One vector is turned by the same rotation once a step. Each row is the vector after some number of steps, and that number follows the row.
The counts run from 0 to 482.
[ 99 152 113 149 196 126 112 137 163 130 107 143 101 147 113  51 158 109
 152  87  94 203 127 105 104 120 171 145 118 149 133 111 139 148  98 121
 124 103 116 125 131 174 123 112 106 126 151 152 174 119 115 115 136 118
  64 129 117 157 147 156 138 131  92 144 122 170 127 101  99 136 122 104
 144 121 116 164 111 129  97]
210
[139 118  91 134 154 115  97 109 153  77 147 140 145 126 146  67 166 105
 138 153  90 175 100 109 114 138 112 122 101 126 134 118  70 138 138 147
 144  92 117 145 127 145 118  73 145 105 153 150 145 159 109  81 112 112
 147 163 137 131  95 129 145 163  96 127 100 143 127 167  78  89 150 130
 166 132 110 162 139 204 123]
188
[112 150  91 120 170 138  79 116 165 127 155 131 127 118 146  66 137 105
 151 124 111 199 131 116 131 152 130 125 118 118 140 163 120  99 126 114
 104  92 129 137 108 181 120  68 163  94 124 180 174 155 136  89 140 130
 116 170 118 126 103 107 165 144  93 119 123 150 116 136  89  76 112 150
 143 103 124 119 113 181 105]
317
[131 148 125 150 150 142 101  98 117 136  95 140 115 165 139  68 140 120
 175 107  92 183 200  94  99 166 164 137 115 128 102 154 146 140  95 114
 118 100 102 135 113 181 170  96 151 132 132 141 176 113 108  96 147 111
  68 145 115 148 146 139 120 138  81 174 112 134  92 102 117 118 132 116
 125 102 118 170 112 147  88]
449
[154 118 101 119 165 114 128 110 155 141 155 129 125 132 142  64 155 138
 140 136  56 177 117  91 102 142 174 114  78 114 114 132 127  93 126 120
 136  76 121 172 109 145 133 128 118  74 143 125 128  99 122 110 135 116
 141 182 125 146 116 128 155 158 132 153 119 145  98 120 122  78 141 135
 126 146  69 126 112 158 119]
54
[153 124 114 133 178 135  72  99 174  92 155 115 169 127 147  73 129 117
 122 137 106 167 143 156 141 163 117  77 111 109 116 173 116 113 114 110
 140 105 156 164  71 147 111  73 157 115  96 141 132 128 116 108 144 136
 131 137 115 117 132 112 117 173 118 107  90 148 144 118  88  98 107 163
 130 135 102 153 123 149 115]
311
[ 99 122  88 124 170 114 125 127 161 135 176 100 151 113  91 103 138 100
 127 131  77 165  95 150 122 142 188 166  90 153 135  79 121 128 126 123
 162  93 162 170 115 110 160 114 115 103 150 142 128 111 148 116 113 117
 127 124 118 150 144 143 144 148  80 121 112 160 107 140  55  79 127 133
 192 118  89 172 117 133 130]
1
[129 140 116 123 176 119 106  71 122 118 145 123 139 135 142  85 131  96
 165  94  60 151 137 110 105 129 174 182 121 161 151 146 175 130 131 113
 134  87 161 153 116 151 153 109 142 101 138 150 144 108 149 123 147  87
 101 143 121 137 145 155 166 142 103 128 123 107 117 117  86 111 126 101
 187  95  98 160 106 145 122]
369
[ 87 111 115 175 182 137  55  87 146  58 124 110 156 113 140 101 136  86
 120 140 112 158 146 129 124 200 130 118 113 127 136 141  98 156 105 132
 118 116 142 167 113 121 123 106 157 117  97 160 138 127 125 115 153 109
  86 130 122 117 122 133 122 140  89 121  59 133 151  95  60 120 113 129
 147 109 116 158 119 139 100]
95
[131 140  91 156 176 101  91  72 173  98 165 108 132 121 135  98 125 110
 157 148  81 156 114 148 132 123 129 117 116 140  96 135  69 122 139 141
 142  94 163 179 117 119 145 122 140 110 147 119 111  94 100 121 142  82
 119 105 129 177 149 115 104 148  93 119  72 173 139 106  97 111  50 140
 164 109 116 126 113 150 147]
259
[ 95 149 112 138 158 142 103 110 122 158 160 121 149 136 125 117 112  87
 133  84 132 182 187 144 148 143 174 152 113 147 130 114 137 155  95 110
 103  98 140 155  83 139 153 107 157 124 114 165 159 124 148  89 136 103
  88 154 119 130 152 127 137 145  75 134 129 148 110  79  71  99 108 123
 153  89 132 183  87 132 111]
229
[148 136  93 105 160 148  89 124 134  87 163 139 136 149 143  70 149 127
 137 123 110 192 103 151 128 128  95 129 121 144 115 174  89 115 134 129
 127  97 133 150 115 171 126  89 166  86 159 134 171 124  96  92 105 114
 136 143 131 149 137 121 134 163 124 136  93 154 153 173  58 120 114 141
 140  97 132 154 116 156 147]
391
[105 156 111 145 154 161  95 100 140 125 181 121 137 131 151 114 136 100
 165 109  93 174 178 134 114 154 139 154 152 126  97 156 111 120 143 123
  93  78 136 161 107 156 169  99 201 108 132 164 139  97 100 110 144 107
 101 129 107 146 128 116 136 149  72 145 113 146  97 124  95 107  99  98
 135  64 126 139  99 165 144]
245
[101 159 113 140 158 145  90 100 132 112 146 129 105 124 132  96 145 110
 176 120 102 170 175 125 123 168 132 148 144 142  82 165  97 127 129 134
 107 110 130 152 132 158 175 123 163 109 129 131 138  72  85 112 126  97
  83 130 134 165 153 130 121 110  65 164  84 143 111 115  97 123  83 108
 130  59 130 122 110 150 124]
246
[ 73 115  91 132 172 126 114 120 163 144 163 119 147 112 115  91 113  90
 127 118  93 163  97 133 124 134 179 154  95 152 146 101 151 132 114 128
 126  70 165 164 109 116 127 121 140  84 120 174 129  98 150 119 148 105
 111 141 117 139 118 143 152 138 117  97 112 157 122  96  78  69 119 128
 170 126  79 145  92 130 127]
2
[137 129 112 180 167 115 126 129 140 112 151 127 139 140 157 116 174 102
 148 130 101 185 137 129 110 145 167 108 112 119 114  70  96 154 123 132
 123  81 115 162 118 146 122  75 134 136 145 137 154 123  99 111 135 110
 115 120 123 133 130 123 143 178  71 146 107 154 100 123 103 137 141  73
 148 114 124 194 141 155 120]
208
[117 127  93 151 173 120  65  91 175  89 135 122 103  94 118  59 154  98
 145 167  82 180 149  92 115 150 122 116 112 109 114 147  75 125 113 151
 123 112 132 143 132 147 146 124 145 118 145 146 135 143 102 110 156  99
 111 114 134 150 121 129 136 128  92 156  84 162 120  91 104  85 102 133
 127 113  79 115 110 137 101]
186
[ 98 127 101 131 181 128 115 139 168 174 145 133 126 132 115  59 138 126
 114 102 104 200 133 112 129 125 158 106  78 131 137  93 150 122  85 107
 123  93 113 159 100 152 115 111 126 102 105 168 142 112 142 101 150 133
 112 168 112 124 132 119 140 149 134 120 133 178 130  98  87  73 135 150
 133 148  84 149  80 129  99]
70
[138 102 120 178 168 132 111 153 167 126 167 103 156 135 148  91 188 128
  93 134  85 174 143 142 121 147 154  62  88  93 100 105 111 130 126 125
 146  98 119 181  83 144 123  85 135 136 110 131 119  91  88 120 155 139
 132 103 107 138 144 119 122 184 112 119  90 159 119 129  83 115 138 122
 113 142  86 187 131 123 129]
72
[123 157 114 148 163 139 119 110 117 144 154 126 145 146 123 109 113  82
 150  96 125 163 157 156 155 145 177 138 110 155 129 114 135 147 117 101
 149  87 147 169  79 141 150  88 142 115 121 132 150 119 147  93  93  90
  99 167 117 130 170 126 133 162  66 126 113 133 115 111  69 136 106 118
 185 110 152 196 131 159 126]
228
[124  97 115 150 172 145 103 108 145 129 157 117 133 109 131 107 166 114
 118 123  75 152 142 144 124 159 168 113  91 144  89 111 136 142 115 125
 152  96 163 205  97 129 123 129 150 112 124 101 110  52  85 132 159  77
 135 105 115 142 168 138 131 168 117 158  66 127 128 106  87 118 118  99
 151 114  94 166 120 114 138]
147
[ 98 147 108 182 180 125  74 105 164 138 145 110  97 105 136  80 168  88
 128 131  70 177 180 107 119 104 158 120 111 117 120 104 127 146 114 128
 127 103 111 157 125 170 135 108 150 143 123 165 108 120 120 122 192  84
 119 113 119 125 146 113 152 143  84 140 116 153  98  72 119 111 101 117
 145 128 107 138 123 116 128]
425
[126 104 113 147 170 139  71  93 167  87 114 113 108 109 112  75 138 108
 161 154  85 172 161 104 127 172 155 127 105 115 100 170 117 141 117 140
 137 114 141 155 117 166 150 113 146 108 128 125 145 113  94 119 138 120
 103 124 123 129 115 148 134 130  72 167  76  97 121  94 101 111 112 114
 160  97 109 127 144 140  75]
314
[ 93 180 102 126 158 127  91 103 139 129 127 117 133 145 103  50 118 106
 157 117  89 153 139 110 120 157 157 162 128 133 124 167 112  99 102 132
 137 116 119 156 116 121 181 141 111  95 136 152 149 120 143 103 140 123
  94 177 122 152 147 137 107 106  92 127 107 163 108 133  81  87 105 168
 120 127  85 139  91 165 110]
106
[118 115  81 107 172 131 111  84 174 161 154 120 100 100 122  99 112 117
 143 147  91 165 139 109 138 143 174 113  87 129  91 108 113 131 104 137
 133  81 154 176  97 130 146 130 138  83 124 144 118  95 121  99 135 103
 130 144 151 145 126 111 136 141 126 128 101 162 123  91  96  43  92 146
 160 136  87 119  74 122 112]
401
[141 119  93 178 143 115 103 127 158 112 154 105 144 135 145 107 166 113
 108 144 104 170 130 115 114 169 145  88  95  93 124  78  55 136 118 146
 131 113 117 173 105 102 135  90 119 121 143 143 136 128 106 126 157 139
 134 129 120 132 116 123 116 177 102 143  92 174  99 131  80 100 146 140
 115 151  73 177 112 147 125]
200
[ 98 120 103 131 172 135 105 100 151  82 127 155 108 137 152  93 154 116
 143 128  89 181 110  95  92 151 123 157 126 164 113 122  82 149 129 150
  96  97 127 161 161 137 107 120 158  89 146 153 164 105  87 105 147  85
  90 118 135 159 109 134 152 123 132 135  80 154 146 150  89  96 122 104
 140  80 101 123 105 171 133]
262
[ 98 140  89 148 180  89 119 112 158  96 151 119 175 133 117  98 156 111
 109 126  90 148  70 141 137 146 158 129  96 142 155  90  85 122 112 128
 165 102 141 183 117  94 117 121  98  99 127 138 122 118 140 126 120 113
 110 140 105 145 139 145 117 159 105  92  71 183 137 127  67 115 127 143
 156 147  80 162 114 160 139]
347
[148 146  96 121 192 116  55  64 146  82 165 131 121 121 138  52 137  96
 131 144  67 154 126 134 125 144 102 131 105 163 138 178 105 106 108 122
 149 105 150 160 116 137 113 129 133  79 145 139 145 132 122 113 152  94
 143 147 132 149 137 128 124 139 138 138  83 156 155 118  96  88  95 166
 135 139  69 112 102 152 139]
39
[132 133 100 119 159 138  84 110 144 105 150  99 154 122 126  62 175 126
 125 134  54 159 161 103  94 143 150 142 105 123 107 175 145 112 150 128
 159  94 141 137 104 176 169 103 164 102 137 161 118 105 127 109 147 122
 148 110 119 125 142 130 164 144 108 118 124  99 110 161  70  71 134 126
 157 107  88 140 107 119 142]
165
[ 78 133 119 139 157 140  97 114 146 114 107 117 178 148 128  44 154 128
 138 110  81 160 139 104  96 190 172 135 113 133 129 165 165 133 113 117
 134 109 118 145 108 157 143 109 147 115  93 186 141 101 140 108 159 144
  92 136 103 114 120 150 152 121 118 109 106 118 115 150  66  89 159 137
 127 122  90 157 106 138 113]
90
[ 97 125  95 140 169 135  99 147 152 123 137 119 150 157  91  70 151 109
 122  91  81 177 158 119 102 151 177 161  89 130 142 125 136 128 104 121
 130 112 134 128 115 142 169 112 111 135 146 172 173 136 135 135 163 134
  94 115 112 139 143 155 130 141  93 139 130 165 100 124  67  95 165 135
 129 130  74 189  88  97 107]
217
[ 95 137 104 136 136 143 109 112 137 146 130 116  92 126 102  84 134 111
 165 144 110 187 175  99 133 171 156 125 109 106  89 146  84 148  99 138
 112 106 112 142 119 154 176 104 140 111 122 154 171 137 103  93 116 120
  93 162 131 146 123 116 118 114  66 166 112 148  93 100  79  71 108 132
 132  98 122 146 102 151  84]
321
[133 138 114 143 147 150  91  91 138 103 192 124 168 138 162 124 123 106
 151 119 127 168 154 149 148 140 122 137 142 123 126 143 100 128 145 126
 114  75 156 162  85 131 138  74 213 114 119 162 140 111 115 100 136 108
 115 129 105 125 125  92 120 172  96 114 104 151 124 148  80 105 103 123
 146  69 149 160  98 166 157]
244
[158 107  78 141 180 116 110 101 192 120 165 116 115 125 125 109 131  99
 111 149 102 179 154 117 115 128 150 109  72 107 127 102  99 146 112 121
 105  93 151 145  96 132 137  93 142 118 159 157 147 160 100 138 176 128
 139 104 142 138 109 111 130 179 120 144 128 182 124  96  92  70 139 134
 148 132  87 159  89 108 125]
57
[131 155 100 129 143 118 118 132 112  88 169 144 138 154 132  84 157 113
 153 117 112 171 108 143 116 149 110 155 127 151 127 123  50 125 125 139
 125 105 114 163 134 120 140 108 134  94 173 133 167 123 114 103  89 117
 109 153 116 164 133 144 110 154 100 147  97 181 120 166  70 132 123 134
 124 106 103 176 109 187 150]
120
[115 140 111 153 167 123 121 129 152 142 124 127 108 151 133  95 169  91
 154 106  90 199 162 103 100 129 186 151 103 140 123  74 129 149 120 125
 109  92 108 142 142 164 142  83 134 134 152 151 173 142 113 122 142 102
  91 126 118 148 127 137 156 150  71 158 126 157  89 124  99 116 135  82
 163 104 116 182 125 142 113]
209
